In the rows, 128 means zero.
First come named turns, each shown by rows before and after it. For each pair of rows after them, which turns, in which order, take the first row to the second? The first pair is done for you.
Z_205 (before |-> after):
[155 153 120 159 140 172 113 136 143 127 108 145 142 140 147 157 101 176
 121  97 116] |-> [175 133 105 183 131 152 123 126 140 131 108 143 147 143 143 164  98 168
 126 118 119]
[130 168 115 119 115 127 126 114  94 105 141 143 118 149 135 105 111 138
 143 130 126] |-> [134 169 115 118 117 124 127 110  91 109 137 143 121 148 135 112 106 133
 146 131 126]
[121 142 128  96 122 139  86 136 153 134 137 103 137 127 116 126 153 112
 113 132 106] |-> [135 140 123  95 124 145  85 129 149 143 126 102 141 126 123 134 146 105
 110 131 104]
[117 143 158  84 139 147 102 124 137 139 141 106 105 108 105 104 138  99
  88 116  89] |-> [141 134 147  93 139 161  99 113 127 151 124 108 110 108 117 118 118  80
  91 120  86]
Z_750 (before |-> after):
[124 129 109 120 131 130 125 115 116 131 136 118 130 141 126 124 140 106
 110 145 117] |-> [117 132 109 115 132 130 125 120 109 132 133 124 130 144 135 126 137 107
 115 137 124]
[167 149 115 125 135 169 156 130 113 135  92 149 130 131 144 173  87 129
 126 132 119] |-> [143 150 113 102 146 173 157 149 129 137 100 144 134 130 136 175 106 164
 122 121 133]
[155  84 132 133 123 109 137 118 158 147 118  96 143 110  92 111 153  89
 114 180 119] |-> [163 105 127 124 114 121 140  94  96 136 104 135 137 118 143 123 122  48
 139 155 121]
[107 149 157 129 130 126 125 150 145 118 134 116 122 129 110 105 147 159
 104 125 121] |-> [136 138 154 155 123 118 121 128 142 119 131 111 117 125 108 100 133 132
 103 145 102]
Z_180 (before |-> after):
[105 126 101  67 115 109 153 132  95 134 130 143 147 137 146 143 143 118
 161 106 180] |-> [105 134 107  62 111 100 145 123  91 128 131 137 140 132 138 125 143  89
 160 110 171]
[103 123 132 158 127  98 127 166 162 118 141 101 122 153 116 124 126 122
 117 137 122] |-> [108 115 118 163 128 109 135 171 158 125 132 108 131 154 123 143 121 136
 119 133 135]
[146 138 155 106 134 140 147 151 105 139 128 123 158 137 191 143 102 135
  96 154 104] |-> [145 142 163 103 131 138 142 144 101 138 133 121 154 134 188 131 102 117
  96 157  98]
Z_544 (before |-> after):
[134 113 129 145 127  92 140 123 144 133 122 133 112 121 127  84 131 120
 117 158 120] |-> [118 105 113 115 130  86 147 136 138 141 119 139 126 130 127 100 146 127
 126 152 142]
[148 124 135  78 139 141 106 111 119 150 107 125 130 109 124 133 118  75
 128 129 114] |-> [129 126 119  75 151 160 122 145 128 149 103 144 145 121 135 161 131 144
 130 104 142]
[133 113 128 117 125 128 126 122 138 118 146  78 107 110 113 130 119 135
 109 136 110] |-> [123 104 116  93 124 124 134 127 128 123 144  82 113 108 111 135 130 131
 118 133 124]
Z_20 (before |-> after):
[134 136 164 157 137 128 134 126 112 108 141 158  95 146 132 121 128 184
 137 147 135] |-> [148 138 159 165 139 138 131 117 109 111 132 157  99 148 141 131 122 181
 132 144 132]
[151  94 115 133 118 116 130 116 131 145 121 125 140 124 118 134 129 106
 131 150 134] |-> [136  93 123 125 116 101 131 122 134 137 132 116 133 126 111 124 144 111
 132 151 138]
[119 148 118 144 166 110 142 158 156 105 155 116 150 102  94 111 155 155
 140 149 152] |-> [114 158 119 147 170 127 146 167 149 101 152 131 149 110 106 120 146 174
 143 131 153]
Pairs:
Between the rows of a pair lie two turns.
[102 168 129 143 143 167 124 130  83 125 121 195 110 152 156 156  92 119
 161 104 134] |-> [ 63 175 141 112 153 163 118 160 117 122 134 181 108 149 131 144 122 162
 148  94 141]
Z_544 then Z_750
[ 70 174 136  98 149 141 163 182 118 129 125 116 111 139 128 141 140 150
 115  78 144] |-> [150 144 100 129 142 159 160 143  97 163  83 126 134 137 155 182  94  97
 122  94 135]
Z_205 then Z_205
[118 146 165 175  99  94 108  92 119 126 174 130 104 119 105  46 149 124
 134 150 124] |-> [ 94 173 168 174 107 127 115 111 101 109 168 162 104 131 135  67 135 170
 139 107 136]
Z_20 then Z_20
[150  65  66  99 120 108 139 145 133 178 140 114 142 126 107 142 159 126
 143 153 179] |-> [191 101 112 203 117 129 113 122 157 149 146  97 106 119 105 107 114 129
 106 172 110]
Z_544 then Z_544
[138 165 130 106 148 166 119 151 149 136 116 121 123  83 129 146 104 156
 118 132 131] |-> [171 143 112 127 141 149 127 134 149 150 113 113 128  82 126 153  96 134
 126 157 125]
Z_20 then Z_205
[135  95 119  82 162 148 110 136 127 163  97  91 140 102 128 142 151 119
 124 142 135] |-> [108 107 126  73 162 139 116 146 130 153 108  91 133 104 120 132 166 130
 131 138 145]
Z_20 then Z_20
[120 136 105 124 107 128 151 135 110 126 137 158 147 138 160 155 138 102
 138 131 140] |-> [140 152 126 164 105 134 140 119 119 116 138 149 133 135 157 135 122  96
 124 144 106]
Z_544 then Z_544
[175  89 110 156 124 124 157  91 144 118 110 131 156 133 145 142 106 115
 125 131 165] |-> [149  92 139 135 116  90 145  81 144 109 137 114 135 124 122 100 131  82
 123 147 152]
Z_180 then Z_20
[136 117 155 182 124 114 134 117 178 112 127 105 130 117  93 113  95 159
 114 173  86] |-> [104 156 147 133 123 143 145 109  87  86 112 174 128 133 172 142  68 137
 156 103 120]
Z_750 then Z_750
[145 119 144 140  91 133 109  99 138 137 129 130 109 160 125 102 118  11
 144 158 122] |-> [ 99  80 103  86 112 127 144 168 178 160 129 127 148 175  97 145 170 106
 146 135 185]
Z_544 then Z_750
[126 175 148 126 129 183 138 120 133 139 112 148 129 128 142 138 103 149
 120  73 130] |-> [165 148 126 159 112 162 152  92 117 145 103 148 134 132 151 147  87 110
 141 104 130]
Z_180 then Z_205
[121 118 127 137  98  98 151 121 122 142 150 130  97 145 117 132 118  80
 143 168  86] |-> [ 93 111 103 104 108 111 173 150 118 148 142 153 117 163 132 164 132 129
 156 139 128]
Z_544 then Z_20
[ 86 153 146 120 130 121 128 142 140 107 158 123 116 124 125 102 155 153
 123 113 132] |-> [114 167 158 139 124 135 111 117 127 103 148 124 106 119 134  92 129 119
 117 118 106]
Z_20 then Z_544
[139 148 149 180 115 138 141  82  72  98 134 163 115 137 172 130  90  85
 157 113 111] |-> [150 124 149 176 110 110 139  76  85 111 140 139 112 127 143 108 106  49
 152 146 101]
Z_20 then Z_20
[157 165 120 178 122 163 129 130 119 116 115 156 133 138 147 165  71 158
 120 104 120] |-> [175 131 112 169  98 110 131  90 100 128 126 138 133 126 128 139  83  71
 139 152 120]
Z_205 then Z_544
[106 152 129 174 119 127 142 136 167  97 169 125 119 153 104 102 135 165
 113 142 132] |-> [144 143 125 181 104 115 134  97 147 106 163 124 116 144 108  96 120  97
 121 168 116]
Z_180 then Z_544
[132 130 139 127 143 156 141 133 169 112  77 113 123 125 151 128 120 164
  79 138 103] |-> [138 136 142  93 131 147 134 100 124 113  75 128 114 117 169 119 111  86
  96 139 102]
Z_544 then Z_750
[125 118 135 117 135 100 103 141 115 139 125 115  97  97 113 117 157 107
 125 156 136] |-> [115 129 135 113 130 100 105 137  97 125 127 129  92  99 129 113 153 105
 135 147 142]
Z_750 then Z_20
[141 153 150 156 124 143  99 121 147 127 125  92 110 118 105 101 117 125
  99 137  96] |-> [139 131 137 113 121 120  99 112 134 145 125  89 120 109  99 103 133  84
 110 147 111]
Z_180 then Z_544
[111 134 159 148 114 138 152 127 142 119 140 115 108 135 150 109 144 148
 149 141 115] |-> [120 132 159 131 109 130 145 110 127 124 139 113 106 129 155 106 143 111
 153 145 109]
Z_20 then Z_544
[148  98 119 110 126 122 116 128 116 146 120 122 143 103 127 135 115  73
 125 159 133] |-> [125  95 110 102 122 112 129 132 102 142 126 137 147 112 134 141 122  82
 140 152 153]
Z_750 then Z_205
[102 142 153 108 123 130 113 130 128 121 143 134 104 130 132 131 146 117
 131 118 134] |-> [138 133 138 116 120 144 110 114 120 140 123 142 112 128 148 147 124  96
 135 121 131]
Z_205 then Z_205
[147 127 130 186 119  86 126 106 152 140 125 104  85 151  83 110 100 113
 134 151  52] |-> [ 99 161 160 143 133 104 111 133 157 124 137 105  73 148  78  94 117 143
 120 113  49]
Z_205 then Z_205
